In the data rows, 500 means zero.
Here are some points:
c(566, 289, 525, 378, 366, 521, 460, 455, 440, 434, 439, 490, 485, 541, 521, 495)
c(490, 633, 408, 608, 552, 510, 540, 521, 469, 541, 562, 576, 488, 548, 569, 468)
c(577, 325, 553, 547, 471, 544, 435, 620, 447, 449, 544, 508, 561, 517, 398, 520)
c(469, 564, 573, 559, 550, 450, 423, 548, 497, 439, 481, 625, 436, 579, 437, 447)
c(617, 472, 484, 527, 547, 461, 426, 419, 514, 555, 545, 399, 527, 457, 503, 557)
c(354, 519, 489, 408, 545, 557, 618, 502, 550, 500, 436, 447, 529, 347, 448, 500)
c(434, 546, 511, 520, 572, 357, 369, 492, 371, 339, 631, 518, 544, 713, 627, 540)
c(495, 486, 437, 570, 461, 399, 392, 496, 339, 507, 658, 652, 649, 587, 643, 639)
c(584, 176, 538, 361, 305, 516, 401, 538, 330, 325, 606, 516, 621, 688, 582, 565)
c(409, 835, 521, 635, 604, 472, 666, 505, 645, 679, 479, 638, 332, 452, 467, 389)
c(596, 429, 551, 521, 542, 462, 367, 516, 526, 447, 538, 465, 553, 456, 564, 544)
c(328, 649, 547, 432, 587, 535, 634, 513, 624, 483, 406, 472, 430, 409, 399, 417)
c(633, 499, 500, 475, 472, 512, 589, 449, 587, 532, 338, 587, 368, 531, 381, 414)
c(440, 431, 369, 425, 481, 558, 486, 531, 470, 360, 492, 506, 622, 429, 492, 505)
c(453, 584, 543, 606, 662, 434, 456, 455, 512, 598, 566, 347, 506, 459, 480, 551)
c(257, 833, 493, 704, 667, 446, 556, 545, 549, 701, 541, 560, 397, 479, 429, 483)
c(472, 608, 458, 458, 536, 592, 713, 456, 660, 674, 375, 381, 423, 205, 360, 458)
c(360, 693, 604, 544, 543, 501, 607, 511, 538, 721, 505, 499, 370, 480, 531, 484)
c(572, 379, 422, 407, 453, 603, 549, 569, 584, 468, 425, 359, 472, 300, 233, 421)
c(354, 719, 556, 588, 594, 433, 602, 497, 538, 573, 439, 542, 330, 624, 363, 412)
c(755, 338, 495, 511, 484, 472, 323, 481, 485, 395, 539, 439, 568, 455, 553, 524)
c(347, 515, 542, 493, 401, 397, 433, 570, 311, 415, 665, 639, 540, 729, 626, 521)
c(398, 478, 386, 424, 492, 581, 584, 492, 531, 428, 449, 415, 535, 425, 391, 473)
c(403, 667, 527, 518, 450, 481, 595, 494, 510, 666, 548, 529, 331, 520, 487, 459)
c(464, 562, 481, 624, 528, 481, 480, 569, 445, 531, 673, 651, 606, 554, 641, 550)
c(345, 732, 567, 642, 683, 377, 376, 501, 477, 543, 652, 528, 539, 513, 666, 567)
c(487, 493, 548, 439, 531, 656, 645, 534, 746, 575, 335, 403, 444, 197, 355, 415)
c(643, 357, 385, 328, 374, 617, 671, 414, 612, 486, 310, 421, 474, 312, 322, 453)
c(501, 407, 539, 427, 337, 471, 464, 502, 381, 412, 606, 637, 528, 664, 681, 528)
Here are 10 more points, each followed by its number:
c(411, 653, 552, 539, 450, 478, 532, 545, 428, 632, 574, 511, 351, 582, 518, 455) 0
c(384, 511, 538, 465, 432, 442, 470, 501, 347, 530, 607, 643, 562, 673, 716, 608) 1
c(602, 98, 516, 383, 276, 516, 364, 544, 296, 426, 535, 529, 658, 585, 561, 643) 2
c(464, 508, 382, 511, 527, 539, 517, 634, 473, 408, 571, 433, 600, 376, 424, 493) 3
c(627, 226, 408, 324, 393, 605, 513, 473, 526, 379, 392, 500, 673, 362, 535, 563) 4
c(434, 559, 487, 598, 526, 492, 587, 568, 501, 611, 530, 521, 466, 537, 339, 467) 5
c(339, 753, 638, 663, 713, 381, 356, 503, 540, 540, 628, 533, 492, 528, 626, 536) 6
c(581, 467, 380, 404, 424, 549, 537, 465, 512, 348, 487, 532, 552, 441, 552, 447) 7
c(509, 336, 410, 441, 488, 635, 492, 631, 570, 428, 406, 366, 568, 258, 322, 452) 8
c(662, 409, 443, 547, 504, 442, 385, 473, 452, 457, 593, 440, 576, 518, 539, 542) 9
Which two of these numbered points are nearest to each point below, ignoring the direction in which the first points spread most? Their numbers follow each, nearest first.
c(707, 423, 493, 556, 536, 467, 360, 485, 454, 369, 548, 420, 575, 549, 580, 483) > 9 7
c(493, 601, 472, 649, 540, 478, 559, 565, 482, 570, 577, 525, 509, 515, 392, 493) > 5 0
c(342, 572, 383, 534, 567, 521, 425, 659, 480, 413, 594, 511, 639, 367, 530, 527) > 3 5
c(459, 541, 519, 598, 534, 528, 539, 583, 511, 556, 539, 536, 457, 498, 397, 493) > 5 0
c(496, 491, 534, 452, 511, 652, 603, 599, 727, 461, 329, 426, 383, 289, 254, 345) > 8 7
c(346, 659, 461, 589, 578, 420, 522, 486, 400, 604, 605, 686, 579, 630, 649, 611) > 1 0
c(381, 836, 564, 663, 721, 394, 490, 458, 576, 623, 548, 469, 427, 514, 531, 496) > 6 0
c(479, 595, 462, 641, 571, 498, 577, 534, 467, 655, 565, 480, 525, 463, 448, 533) > 5 9
c(515, 206, 527, 368, 336, 528, 466, 506, 330, 523, 525, 505, 638, 598, 594, 649) > 2 4
c(586, 227, 533, 362, 316, 515, 452, 497, 370, 436, 494, 541, 539, 587, 554, 573) > 2 7
c(515, 492, 447, 453, 530, 627, 654, 546, 641, 592, 399, 355, 517, 223, 351, 454) > 8 3
c(443, 687, 518, 514, 604, 493, 613, 371, 564, 629, 402, 562, 379, 517, 586, 468) > 1 0
c(402, 621, 546, 573, 474, 439, 441, 625, 384, 486, 661, 566, 489, 637, 575, 491) > 0 5
c(486, 510, 625, 371, 420, 503, 575, 407, 517, 628, 410, 567, 428, 541, 663, 522) > 1 0
c(700, 312, 341, 424, 328, 637, 522, 584, 543, 372, 476, 478, 588, 347, 376, 431) > 8 4
c(372, 702, 476, 642, 635, 290, 333, 422, 408, 455, 671, 547, 536, 674, 592, 586) > 6 0
c(377, 508, 566, 460, 419, 407, 427, 528, 340, 422, 627, 623, 515, 711, 695, 531) > 1 0
c(385, 745, 428, 652, 623, 493, 580, 495, 527, 643, 576, 585, 482, 500, 595, 500) > 1 0
c(417, 737, 418, 516, 623, 576, 689, 497, 640, 626, 498, 484, 525, 264, 587, 485) > 1 3
c(545, 256, 599, 345, 371, 564, 432, 469, 471, 495, 372, 391, 450, 503, 423, 536) > 2 4
c(503, 530, 416, 401, 489, 582, 620, 496, 634, 493, 362, 532, 490, 357, 416, 453) > 7 4
c(697, 437, 525, 553, 544, 497, 379, 454, 596, 442, 399, 375, 475, 401, 429, 451) > 9 7
c(655, 193, 552, 301, 278, 587, 555, 444, 420, 498, 368, 440, 436, 579, 431, 489) > 2 4
